In the data rows, 128 means zero.
Every row has a hidden score. In each pair, how much higher is the second row's than the first's? 15 means about the same, 30 much higher and 0 much lower. The score is a weighted sum of the row's numbers plus the product of two more (or one squared), each taken from its middle value.
[101 129 146 115 141 096 123 103 151 158 118 102 148 112 110 143 119 088 095
 095 098]
[123 104 150 122 114 148 137 122 125 129 120 134 116 140 092 108 136 135 143
 147 147]: 14
[151 136 115 136 118 157 144 164 105 112 115 138 136 135 111 129 113 147 137
 161 150]
[132 124 104 150 110 128 134 133 125 126 132 125 129 119 148 125 109 132 124
 139 130]: 18
[101 112 111 107 136 126 124 108 141 154 145 093 130 088 106 112 088 118 094
 117 110]
[148 146 147 130 108 145 134 166 117 089 111 156 131 158 129 146 158 122 157
 154 148]: 13
[109 133 128 121 130 095 137 107 159 150 127 115 136 112 144 143 131 094 122
 101 097]
[122 132 151 113 157 120 117 129 140 123 122 134 115 147 127 144 155 105 141
 114 129]: 17
[095 073 144 142 117 127 138 086 140 155 138 102 125 118 122 098 108 123 114
 126 118]
[120 122 107 130 124 117 145 122 150 153 121 096 135 098 093 119 097 123 104
 122 101]: 18
[158 154 136 122 130 142 131 154 106 106 111 154 120 143 126 134 145 138 148
 143 149]
[131 135 129 118 137 120 136 124 126 139 126 116 130 119 103 128 133 128 112
 116 119]: 18
[117 127 122 136 110 125 101 114 128 118 132 157 112 145 193 142 153 110 155
 131 133]
[141 120 145 124 117 170 122 141 085 095 128 171 102 173 131 120 149 154 171
 168 177]: 9
[116 104 082 161 101 130 136 128 133 124 152 134 107 119 185 106 118 137 138
 139 124]
[133 131 158 108 161 129 120 133 127 130 115 128 134 130 114 133 149 120 121
 111 136]: 8
[159 143 114 150 093 164 135 165 096 094 113 164 117 161 139 133 129 143 165
 168 158]
[128 129 129 133 114 118 131 118 140 131 139 121 128 118 147 134 123 130 133
 126 117]: 11
[148 120 108 134 130 147 129 133 115 120 136 131 114 120 141 112 116 153 133
 137 138]
[125 127 133 128 134 122 118 108 132 158 129 109 143 109 133 151 111 123 105
 115 110]: 16
[148 132 140 136 098 150 133 163 109 100 117 158 131 164 137 147 160 128 152
 155 161]
[114 116 139 110 139 131 131 129 137 124 117 124 127 130 100 108 138 116 124
 129 133]: 15
[170 164 109 143 116 151 144 164 106 104 132 144 130 125 120 140 113 164 143
 154 141]
[092 103 117 128 122 101 126 081 136 174 158 093 140 092 142 130 098 116 096
 107 102]: 15
[137 140 118 121 141 125 132 125 132 135 132 113 134 110 114 117 110 148 112
 120 121]
[121 139 118 135 131 099 128 136 148 121 144 136 118 129 169 155 147 104 137
 106 108]: 21
[161 153 128 130 137 155 116 171 098 091 119 176 116 164 136 141 157 139 158
 150 164]
[109 097 153 119 126 121 141 096 139 154 117 107 144 110 104 112 118 120 111
 119 115]: 7
[143 148 123 117 142 131 124 127 117 138 119 126 133 117 113 129 099 140 117
 119 124]
[088 112 119 134 136 087 115 091 166 159 143 109 135 101 169 144 125 094 104
 087 088]: 19
[169 141 137 121 130 163 135 151 103 103 127 150 112 140 112 122 132 165 154
 150 157]
[096 103 142 124 117 111 152 105 148 159 138 099 139 105 099 131 102 111 107
 121 104]: 16
[120 132 122 145 120 112 138 131 141 131 133 128 122 131 151 149 130 104 128
 117 111]
[161 146 119 118 131 162 127 152 104 100 141 142 117 127 122 119 128 169 142
 152 153]: 7
[089 115 100 134 144 101 118 109 158 161 144 084 149 077 116 119 084 106 079
 105 096]
[156 130 138 125 147 160 117 137 109 116 126 140 118 135 117 108 131 167 137
 141 152]: 15
[153 139 135 124 126 152 118 134 100 120 138 135 130 125 139 160 132 144 133
 143 143]
[154 159 131 134 132 141 116 177 115 085 114 168 117 166 147 148 169 120 161
 144 155]: 26
[142 137 162 114 123 151 131 160 091 103 100 155 128 173 079 136 148 128 143
 153 158]
[148 138 164 121 127 145 144 154 110 111 100 143 136 161 081 122 132 141 133
 147 152]: 16
[127 123 156 111 143 136 135 145 122 120 103 130 132 137 074 115 137 124 124
 126 138]
[088 088 126 108 147 097 124 086 159 171 143 079 138 092 108 105 114 107 081
 083 093]: 17
[090 108 132 115 155 098 115 090 165 169 128 088 147 098 107 132 107 094 089
 090 091]
[149 110 127 151 109 161 154 132 105 132 104 126 134 139 096 090 096 158 131
 164 144]: 13
[097 123 111 134 114 108 101 095 142 146 143 136 115 115 189 158 135 097 134
 113 108]
[116 133 112 142 111 120 123 123 141 132 125 134 133 121 174 153 110 106 139
 130 119]: 5
[140 113 106 165 108 137 149 125 129 121 150 139 110 129 172 116 125 155 148
 147 128]
[170 161 145 135 131 147 135 156 108 104 113 160 124 164 119 150 142 151 160
 141 150]: 17
[146 145 130 123 143 123 116 135 113 125 115 132 132 133 133 136 136 136 120
 121 131]
[134 113 136 127 124 170 105 140 096 092 128 177 095 162 145 132 148 139 169
 169 171]: 16
[113 099 143 141 116 137 129 112 137 134 130 130 115 137 119 106 127 128 133
 138 134]
[124 113 155 131 097 145 156 148 113 114 105 142 126 161 091 116 134 128 145
 158 145]: 11
[124 134 135 133 116 122 125 127 136 128 125 141 123 140 142 147 150 115 144
 117 124]
[155 139 154 147 096 161 122 174 090 080 112 190 120 200 156 151 179 140 183
 176 183]: 15
[146 128 094 160 122 134 148 146 140 118 133 127 129 117 134 104 106 149 131
 131 124]
[106 117 133 124 147 106 095 086 146 171 131 098 142 095 144 145 097 103 093
 099 101]: 10
[139 132 136 112 153 139 115 139 116 112 115 135 123 142 109 128 146 129 128
 133 147]
[118 131 108 136 121 114 135 121 146 145 135 117 145 112 146 146 101 118 120
 121 111]: 15
[094 104 132 103 144 116 123 089 148 146 152 099 129 103 147 106 139 116 113
 105 117]
[151 142 116 126 142 123 141 108 133 142 129 103 133 099 115 106 111 159 113
 113 113]: 15
[198 175 120 137 109 174 158 193 079 078 116 163 125 156 124 123 150 186 158
 167 172]
[134 129 119 150 113 131 136 135 125 132 122 126 135 126 135 136 094 129 117
 139 128]: 18
[069 109 074 127 159 075 121 092 181 170 162 071 128 062 147 106 090 100 079
 079 066]
[112 124 147 127 129 123 120 149 114 115 106 145 138 154 127 141 136 101 138
 140 139]: 7
[119 125 126 115 134 119 126 111 139 141 131 113 127 110 122 118 131 121 118
 111 113]
[140 161 130 128 133 113 123 143 137 125 113 144 128 141 134 165 145 109 141
 116 117]: 24
[117 088 166 114 129 139 126 115 119 133 121 126 131 143 099 101 135 130 126
 136 148]
[103 108 118 138 108 113 120 089 132 177 145 099 139 092 147 149 096 116 097
 115 102]: 17
[115 131 109 136 111 113 138 124 142 135 146 117 139 109 143 130 109 115 122
 124 113]
[160 116 120 179 078 173 150 148 109 082 127 179 088 174 177 102 152 166 195
 188 170]: 20
[144 128 160 117 143 154 115 131 102 103 119 153 109 158 129 117 168 150 158
 145 159]
[115 130 149 104 160 122 117 120 122 143 123 110 149 117 088 123 111 117 102
 112 127]: 18
[133 112 134 126 147 125 141 124 135 142 118 108 131 118 090 112 129 140 098
 112 125]
[137 160 138 128 127 115 149 140 131 132 119 131 141 134 107 150 131 110 128
 120 120]: 15
[126 133 160 109 137 124 118 129 116 130 108 134 149 147 090 132 128 123 125
 120 135]
[175 130 134 135 117 169 127 158 090 099 120 143 129 150 114 104 145 181 140
 154 169]: 10
[107 122 127 132 112 105 146 106 148 146 136 123 121 117 146 132 126 106 132
 120 105]
[125 118 136 105 144 136 124 126 126 111 139 141 104 138 118 099 162 145 139
 128 143]: 16
[137 131 118 127 122 128 128 127 135 141 123 110 144 105 103 121 092 144 110
 127 115]
[179 131 134 162 101 193 150 176 089 086 110 167 114 172 103 110 126 175 166
 193 183]: 16
[136 144 112 119 131 134 110 132 121 116 141 138 133 118 155 145 127 137 127
 130 138]
[141 120 105 164 088 144 163 143 126 102 148 150 105 147 165 109 135 156 165
 156 140]: 17
[127 129 160 124 121 136 129 143 120 120 105 142 136 156 089 132 136 118 141
 143 142]
[112 131 145 119 129 105 130 115 135 158 107 101 158 122 089 147 103 101 094
 101 108]: 15
[108 117 117 145 114 091 130 092 160 168 143 102 145 106 160 153 103 102 104
 101 084]
[111 102 119 141 122 112 139 105 155 145 143 114 110 118 152 114 125 121 123
 113 109]: 17
[118 152 112 123 136 105 130 128 145 128 141 126 135 121 136 141 134 116 128
 110 110]
[095 098 115 137 133 102 117 094 154 161 152 094 131 094 164 125 102 101 103
 108 098]: 3
[152 149 119 141 111 151 129 154 108 100 125 159 128 149 148 127 132 146 155
 155 156]
[111 110 149 139 119 131 098 125 124 130 119 141 139 141 142 143 132 094 132
 137 139]: 8
[141 112 125 153 095 148 154 120 122 113 147 154 102 142 155 112 145 153 162
 157 141]
[120 130 120 118 132 120 112 127 140 115 141 143 124 131 165 139 154 114 143
 123 128]: 17
[152 139 113 147 109 146 151 163 107 108 124 150 112 138 120 126 135 155 147
 159 144]
[112 132 154 101 146 120 109 134 120 131 105 136 158 139 107 140 141 104 119
 124 138]: 15
[124 111 125 148 112 117 144 099 137 172 126 077 154 091 101 111 068 136 080
 119 096]
[142 140 151 132 132 143 103 124 108 135 119 135 131 135 125 148 124 135 133
 136 138]: 17
[120 130 142 120 124 124 094 122 116 128 109 144 134 149 144 153 143 108 131
 129 136]
[120 120 096 129 133 120 127 117 127 148 150 104 133 095 134 102 098 146 096
 113 120]: 10
[154 137 120 128 139 153 133 139 105 112 131 142 119 126 115 108 130 173 141
 149 154]
[143 144 096 134 124 134 138 144 133 122 140 127 119 109 137 126 114 140 135
 130 121]: 10
[118 138 114 135 121 097 139 107 152 164 121 086 161 095 104 140 075 114 085
 103 089]
[114 120 123 130 149 112 099 100 139 161 126 099 153 101 159 147 095 112 095
 111 110]: 13
[115 132 125 112 143 112 123 130 140 131 116 117 140 128 117 128 129 107 116
 116 120]
[077 120 152 090 153 086 101 104 149 164 114 103 145 111 111 150 114 071 098
 095 096]: 9
[091 109 136 113 137 091 108 098 162 155 135 106 149 110 133 128 129 096 101
 094 105]
[106 119 104 148 124 103 130 091 145 150 154 113 124 116 164 111 134 132 120
 108 101]: 23
[169 130 141 124 126 173 123 152 091 085 123 171 097 161 127 112 167 167 174
 162 175]
[119 109 111 147 107 136 123 113 128 125 135 134 123 134 164 115 128 134 141
 141 136]: 21
[170 144 138 135 104 168 143 172 092 075 129 180 106 170 146 125 164 162 182
 173 178]
[072 099 131 118 145 090 114 094 155 167 125 105 133 103 125 131 105 081 095
 105 098]: 22
[104 104 149 118 150 107 126 084 150 169 114 087 134 111 079 115 111 110 097
 100 095]
[116 123 094 113 163 112 117 106 143 144 141 093 118 084 134 103 101 143 096
 100 102]: 16
[141 149 128 099 143 133 139 146 117 110 133 134 113 127 106 112 155 149 138
 128 140]
[146 104 129 146 115 153 133 137 110 122 116 128 133 135 104 096 111 155 126
 153 146]: 12
[146 130 138 143 113 141 124 134 111 130 121 131 137 135 138 151 119 135 127
 140 136]
[112 109 138 127 107 119 154 129 133 139 122 123 131 132 115 128 127 115 129
 129 124]: 20
[152 154 122 120 119 142 141 136 117 125 140 128 142 116 101 131 104 156 127
 136 138]
[109 105 130 140 117 106 116 097 154 145 146 106 134 113 163 130 115 111 116
 104 111]: 10
[102 105 114 134 133 110 124 095 156 176 131 084 136 085 106 120 083 119 088
 106 093]
[105 111 138 113 157 113 121 104 142 142 132 101 122 114 101 094 129 124 101
 100 112]: 17
[089 121 089 143 133 087 116 095 175 171 152 088 137 076 168 143 075 101 092
 095 078]
[109 110 136 108 160 114 110 084 148 149 145 110 126 111 141 112 146 131 113
 098 119]: 18
[111 131 126 109 139 107 111 132 127 131 130 138 127 135 145 149 149 102 128
 106 119]
[132 104 157 125 100 162 146 127 105 120 116 139 112 149 091 097 130 140 149
 159 158]: 1
[119 129 150 105 140 121 122 116 119 143 100 116 138 131 084 128 122 113 109
 117 120]
[148 130 136 136 098 161 127 146 108 102 130 165 115 151 138 138 135 149 162
 162 152]: 12
[116 123 134 124 125 114 130 108 132 146 130 121 132 125 150 138 129 112 126
 121 116]
[126 149 122 114 153 109 120 122 137 148 109 112 149 109 134 142 114 111 101
 102 107]: 18
[123 122 116 124 138 118 151 125 139 133 146 109 123 105 105 098 122 147 115
 118 109]
[129 118 115 136 119 141 118 128 121 137 128 119 130 116 140 132 107 126 116
 142 131]: 10
[113 125 156 103 145 118 110 131 126 139 119 121 156 134 102 152 124 098 113
 121 125]
[134 121 131 137 106 156 121 123 117 116 132 147 126 135 144 118 124 146 153
 162 152]: 23
[147 126 136 142 076 136 160 122 127 141 114 132 131 133 131 152 108 138 139
 144 120]
[131 134 130 136 115 145 113 148 117 092 141 164 111 159 176 144 165 122 168
 155 153]: 16
[149 124 108 137 140 146 138 144 119 114 142 128 129 122 115 105 131 163 121
 139 143]
[124 133 103 129 163 101 124 115 144 154 145 089 136 086 123 125 106 133 088
 092 091]: 13
[109 112 144 122 141 126 098 112 121 136 124 132 134 140 153 138 149 100 117
 122 135]
[122 099 156 151 097 136 160 131 128 127 115 132 123 157 099 111 119 122 141
 151 138]: 13
[139 138 108 134 133 113 138 113 146 151 133 108 137 104 126 125 103 140 109
 113 109]
[112 114 149 114 135 121 119 123 122 135 107 125 130 134 118 136 133 107 123
 122 126]: 11
[159 136 125 133 118 152 148 147 109 120 134 128 130 128 116 130 119 155 124
 148 138]
[105 109 121 120 154 094 125 091 166 167 141 081 133 089 111 115 119 122 081
 078 089]: 24
[114 134 137 117 126 123 108 123 130 141 115 134 135 133 130 163 124 096 121
 124 125]
[137 115 152 121 142 152 117 136 109 104 105 147 120 164 099 102 165 146 145
 145 160]: 18
[082 135 105 117 159 062 114 093 184 171 139 089 152 086 155 156 117 073 085
 062 064]
[092 108 134 118 124 106 126 104 143 158 120 107 146 115 091 110 113 110 090
 111 108]: 12
[112 092 096 176 084 134 144 109 149 132 158 122 121 117 194 121 110 125 134
 143 116]
[081 094 133 100 152 081 131 079 165 188 139 068 142 090 083 113 109 105 065
 074 081]: 19
[151 124 133 137 118 148 141 157 104 097 126 155 109 155 126 112 157 155 158
 154 163]
[149 145 167 122 125 155 131 159 086 097 098 155 127 170 097 128 151 141 150
 159 167]: 11
[115 101 136 146 105 139 154 135 131 120 124 131 136 142 105 103 137 123 140
 154 141]
[101 120 141 093 175 103 096 102 134 151 126 108 136 112 107 130 125 107 094
 095 112]: 15
[142 136 109 145 095 147 156 147 112 097 146 157 096 147 159 123 138 152 166
 162 140]
[103 127 114 122 138 101 117 129 143 123 135 124 121 124 157 136 148 099 126
 104 115]: 21
[099 128 103 117 151 088 112 091 142 166 153 093 144 086 151 133 100 109 087
 090 095]
[112 126 115 137 113 115 134 136 143 124 125 133 131 134 159 135 138 110 132
 125 119]: 17
[112 116 122 135 120 111 118 096 146 146 150 118 130 110 169 126 133 123 116
 107 113]
[105 107 113 124 139 113 122 108 150 123 147 133 100 121 167 109 157 123 138
 113 116]: 21
[106 112 107 121 163 102 108 080 144 173 158 070 145 071 126 111 093 133 065
 087 091]
[092 125 145 104 155 084 107 100 153 169 117 091 157 105 110 152 113 077 086
 078 090]: 10
[131 124 116 122 147 132 131 111 128 150 148 096 130 091 112 109 100 152 094
 120 123]
[134 124 118 122 133 140 135 136 114 125 129 124 126 112 099 103 101 152 123
 143 137]: 12
[116 139 128 115 150 118 090 147 135 098 122 156 113 156 174 151 162 093 149
 124 130]
[155 151 117 127 130 168 105 176 095 071 121 177 113 162 146 147 151 146 168
 169 174]: 11
[130 137 154 139 103 133 139 141 121 112 109 148 142 164 116 143 140 114 150
 146 139]
[120 119 147 120 152 119 121 108 126 135 121 121 121 131 101 102 144 136 123
 111 125]: 17
[150 142 148 126 113 147 123 137 108 122 122 145 140 141 123 150 139 137 135
 141 146]
[111 112 114 133 140 124 123 100 127 162 138 094 136 097 100 102 087 136 091
 119 112]: 25
[122 143 140 126 125 110 131 137 136 125 116 138 127 141 128 157 146 099 141
 119 120]
[160 140 109 133 141 161 127 141 108 106 133 130 110 119 136 104 123 176 139
 142 148]: 10
[115 138 116 135 118 113 132 115 139 147 133 113 140 105 139 152 101 123 113
 119 106]
[105 123 133 099 153 097 126 098 157 147 138 096 132 100 125 116 140 114 100
 081 100]: 13
[161 140 117 135 134 145 126 141 125 119 123 128 124 121 113 123 116 162 132
 138 137]
[174 130 117 145 132 155 141 147 122 106 133 117 116 126 132 104 124 171 130
 136 135]: 9
[136 138 141 116 126 149 115 160 109 097 114 159 118 157 110 135 150 129 152
 152 157]
[109 130 142 099 159 106 128 099 145 161 133 087 150 096 088 114 121 126 087
 097 111]: 25
[120 118 136 140 111 126 144 138 129 121 122 138 132 149 121 124 132 113 141
 136 128]
[119 152 134 120 142 097 126 123 147 136 125 134 127 135 149 159 140 098 133
 104 104]: 21
[068 088 117 123 151 081 129 089 173 164 133 085 132 096 118 104 122 081 087
 091 090]
[132 121 130 132 123 118 110 097 135 154 139 105 134 110 157 150 104 125 110
 111 117]: 6
[132 134 103 143 117 127 150 143 137 136 113 118 138 114 109 136 099 131 115
 136 119]
[167 135 120 136 124 164 132 151 107 111 126 131 133 120 118 108 108 167 126
 151 154]: 8
[125 129 136 137 123 117 114 135 137 121 125 151 127 155 157 155 157 110 152
 128 129]
[101 126 126 116 140 090 109 094 153 157 136 111 131 110 173 161 134 089 114
 090 098]: 17
[159 153 111 133 116 161 129 159 100 102 126 153 123 132 125 116 120 160 144
 158 161]
[177 135 138 126 128 181 132 157 097 085 124 158 108 153 108 100 144 189 163
 162 177]: 17
[139 132 156 125 119 161 129 169 100 080 120 171 113 171 091 115 166 148 163
 165 169]
[123 109 117 135 120 141 137 124 132 130 141 110 128 104 108 110 105 149 119
 142 130]: 13
[142 137 121 124 137 148 106 129 124 112 137 144 116 126 156 130 134 137 144
 139 148]
[111 121 128 131 124 096 129 116 150 138 136 117 126 121 157 142 132 102 122
 101 100]: 20
[186 165 142 134 104 178 133 178 082 076 112 178 118 168 135 141 153 164 171
 170 180]
[095 098 114 143 127 119 118 105 147 129 154 125 115 117 185 122 129 107 127
 124 121]: 21
[135 147 135 120 112 114 142 136 132 121 132 142 129 134 129 145 141 125 147
 122 124]
[121 160 122 109 130 098 146 148 133 132 116 132 139 130 131 160 130 095 122
 113 109]: 21
[144 150 124 118 140 129 122 147 118 113 128 140 126 137 123 129 146 137 135
 133 135]
[103 113 136 129 116 122 135 118 145 145 116 123 126 129 107 131 104 096 129
 136 115]: 13
[097 128 125 111 145 076 123 096 160 161 147 095 137 098 153 150 125 087 096
 076 078]
[159 146 122 132 145 151 116 121 114 118 128 136 115 123 115 104 120 165 143
 134 140]: 20
[116 106 148 119 125 131 142 112 129 137 117 116 116 130 100 107 133 122 120
 126 122]
[087 103 109 136 132 091 120 085 169 163 142 102 132 101 186 143 117 088 108
 100 087]: 22
[155 138 115 146 098 166 155 170 102 097 127 136 134 135 096 105 124 164 143
 167 157]
[103 127 117 125 133 106 125 133 150 124 143 130 128 124 164 143 147 102 129
 111 114]: 16
[111 111 114 138 134 124 128 121 137 135 136 123 122 116 121 112 111 128 122
 129 121]
[092 098 131 128 125 121 129 111 134 141 146 114 115 130 123 114 123 109 116
 128 121]: 14
[113 142 089 133 120 112 136 138 141 136 143 118 133 099 153 153 106 113 123
 128 102]
[097 111 136 120 153 103 100 109 141 140 126 112 125 118 125 124 123 101 107
 103 113]: 17
[109 110 140 131 113 118 126 116 135 139 125 115 150 125 134 136 113 108 116
 125 116]
[153 113 142 127 130 160 119 104 116 141 125 121 134 121 101 108 115 166 125
 131 148]: 23
[128 120 126 139 120 129 130 129 126 132 137 127 126 125 150 140 120 127 128
 130 128]
[103 118 133 102 156 102 125 082 157 167 139 091 123 096 120 120 115 122 102
 090 096]: 20
[141 122 138 125 126 140 137 110 120 139 128 122 125 120 122 128 140 147 119
 127 127]
[143 116 145 121 128 146 120 120 112 120 126 148 110 131 131 127 144 142 146
 139 145]: 15
[125 126 133 136 124 122 105 111 145 133 132 138 124 140 156 147 123 115 144
 126 125]
[131 144 147 124 117 133 125 155 124 127 108 145 148 150 099 158 126 107 133
 140 134]: 11
[153 129 151 134 096 171 142 189 098 066 103 184 108 192 116 127 166 133 187
 187 183]
[134 133 125 139 131 127 130 118 140 123 127 134 117 136 154 126 137 128 148
 120 124]: 19
[066 092 128 094 163 072 114 067 173 202 136 050 163 072 088 123 091 081 048
 063 065]
[174 137 105 152 094 179 153 178 096 079 125 158 112 149 135 109 135 181 161
 187 168]: 12
[127 130 142 128 131 134 121 124 116 125 118 129 132 135 108 111 131 126 131
 129 137]
[156 140 137 130 109 156 140 149 116 086 120 162 107 166 142 124 157 150 175
 160 160]: 16
[161 134 130 133 128 157 144 136 116 122 126 125 128 123 111 115 117 171 132
 141 144]
[182 166 151 123 129 181 123 197 077 060 107 191 113 190 112 134 176 161 185
 174 196]: 13
[133 119 149 120 134 135 126 110 134 129 128 137 111 136 127 126 140 137 139
 131 132]
[144 120 124 148 108 150 130 137 108 118 136 149 116 144 156 134 133 145 150
 152 148]: 13
[118 120 097 166 097 117 156 126 139 135 139 128 118 124 167 119 118 128 132
 138 110]
[084 119 135 108 136 095 114 103 148 157 121 105 147 110 110 144 113 085 091
 100 101]: 13
[153 160 117 156 107 126 153 178 120 092 112 161 121 168 163 151 161 120 161
 143 135]
[128 116 103 170 093 131 145 120 132 127 148 137 121 135 164 113 117 141 141
 142 128]: 9
[104 079 114 150 127 134 131 106 141 154 141 093 133 097 116 087 094 139 098
 130 122]
[130 134 138 111 133 120 121 140 129 117 124 144 112 145 137 146 159 109 139
 122 135]: 26
[140 139 135 129 122 138 126 154 120 096 124 162 109 158 142 138 162 126 162
 141 145]
[137 150 105 125 148 123 116 140 129 128 133 113 140 107 141 125 117 132 112
 119 121]: 14
[148 113 134 142 114 162 143 153 096 113 121 140 123 154 092 093 124 160 134
 164 160]
[086 137 105 113 149 080 123 106 161 150 149 107 136 090 157 142 129 085 105
 085 087]: 19
[105 133 141 125 125 107 114 115 133 147 125 122 140 117 138 156 119 098 115
 115 114]
[119 132 106 111 154 108 139 097 146 156 156 087 133 077 113 108 093 147 099
 097 104]: 21
[153 133 121 128 147 147 124 131 114 120 128 124 117 121 134 106 123 158 126
 132 138]
[115 133 120 131 130 112 117 129 136 121 131 133 131 144 158 126 148 103 133
 115 123]: 21
[112 114 123 115 168 106 120 083 145 177 138 072 141 078 110 114 097 124 071
 087 095]
[128 137 106 123 134 114 117 114 128 142 138 125 129 113 158 136 122 127 121
 113 118]: 19
[143 143 112 123 140 125 140 113 144 138 140 106 128 090 111 119 105 154 117
 110 105]
[084 122 123 120 150 080 113 090 167 163 139 100 136 097 153 141 122 084 092
 082 082]: 17
[184 157 158 150 098 191 133 182 083 070 107 192 122 195 123 144 163 164 189
 187 200]
[102 128 118 129 140 109 112 120 151 126 155 131 129 131 159 136 153 102 121
 113 126]: 21
[153 130 137 145 106 171 138 158 087 089 117 170 110 171 127 120 143 151 179
 183 171]
[158 161 105 129 130 138 135 148 121 117 138 128 122 113 124 133 113 158 121
 129 126]: 16
[141 152 106 137 117 130 131 140 118 128 140 127 140 115 129 133 102 136 124
 138 129]
[085 123 116 119 148 083 110 095 166 159 138 105 130 104 160 146 128 084 104
 093 092]: 24
[112 129 117 130 137 101 126 118 157 142 130 110 135 112 143 146 149 099 115
 102 102]
[135 140 165 128 114 142 116 147 117 114 107 149 144 161 120 173 139 112 143
 151 144]: 8
[134 122 094 144 126 132 138 121 128 140 156 104 144 093 135 105 096 160 102
 125 119]
[152 142 123 125 130 140 125 128 113 133 129 120 127 120 111 119 117 153 125
 128 129]: 7
[161 140 120 130 143 154 119 143 115 103 134 138 109 126 135 111 132 170 140
 137 147]
[169 134 123 129 136 168 110 139 108 101 119 141 115 137 132 110 131 172 144
 146 165]: 16
[149 138 125 137 132 139 123 141 112 124 123 127 143 123 117 122 107 146 122
 133 136]
[143 128 122 132 136 143 126 133 118 119 132 133 114 130 114 107 125 155 132
 140 140]: 18
[131 134 145 113 154 125 121 121 128 128 122 122 133 133 115 121 154 130 123
 114 132]
[143 153 128 126 122 114 131 152 125 114 121 147 125 148 138 157 153 115 140
 124 123]: 23
[101 113 160 107 153 117 121 119 135 145 115 118 161 126 090 140 123 097 110
 120 126]
[183 164 169 134 097 180 125 180 081 083 104 185 136 182 109 157 148 155 175
 185 183]: 9
[151 137 100 132 146 149 127 136 121 123 139 128 110 108 118 119 115 159 127
 138 133]
[177 160 126 130 114 170 139 175 077 083 124 173 107 157 110 125 149 179 166
 170 179]: 14
[136 152 133 128 109 142 117 156 104 112 114 158 142 157 138 161 148 121 148
 153 149]
[140 113 165 132 107 160 131 156 108 092 108 165 123 178 110 132 165 129 163
 162 166]: 10
[149 143 148 131 116 139 127 146 115 124 112 137 155 136 116 145 124 129 131
 143 139]
[158 127 136 149 112 158 132 165 104 090 115 159 119 163 138 134 141 142 160
 166 155]: 16
[109 135 126 109 139 102 124 129 146 129 134 129 131 122 135 147 143 096 121
 109 109]
[149 162 104 132 131 125 147 139 130 138 131 103 149 095 110 132 082 146 106
 123 113]: 15
[142 144 135 119 144 117 131 127 144 123 121 122 124 121 110 125 129 129 129
 112 119]
[184 155 107 156 113 169 135 173 094 097 127 149 122 138 129 125 109 176 149
 167 163]: 12
[139 134 092 137 121 137 143 156 115 122 139 117 133 116 104 115 115 155 122
 146 135]
[142 125 159 134 094 165 151 171 090 085 100 181 112 189 104 123 158 138 180
 177 176]: 13
[113 096 136 139 103 128 144 128 120 130 121 134 125 149 132 122 135 111 130
 141 137]
[124 123 134 135 146 112 108 129 132 127 118 129 126 147 156 143 139 099 129
 117 119]: 13
[186 136 128 180 071 191 168 182 086 064 117 194 093 195 150 114 141 177 203
 204 188]
[098 159 098 102 141 074 128 123 163 147 141 105 141 097 137 155 124 089 102
 082 080]: 22
[134 113 153 114 146 146 148 138 120 107 117 149 093 159 094 097 154 143 156
 138 145]
[136 131 136 144 107 131 120 119 129 126 130 144 129 141 164 151 134 122 152
 127 124]: 12
[129 119 142 135 121 142 126 147 121 097 124 163 110 163 144 136 158 110 165
 148 150]
[132 101 169 121 111 152 133 116 111 127 111 142 122 159 094 109 130 139 146
 159 154]: 9
[163 127 156 127 112 151 151 134 111 115 114 146 120 151 114 125 152 155 150
 144 147]
[106 107 148 104 144 106 127 102 144 162 117 095 133 110 090 129 112 104 097
 103 102]: 17
[162 140 162 104 124 171 127 166 097 089 100 168 121 170 080 111 156 158 163
 158 173]
[154 143 143 135 116 140 135 138 114 106 120 155 113 153 143 143 158 134 165
 143 136]: 15
[122 134 139 117 114 126 121 130 118 122 129 157 108 157 148 146 163 118 155
 132 134]
[151 158 111 119 150 152 136 153 108 102 131 145 114 115 122 113 121 160 144
 143 149]: 9
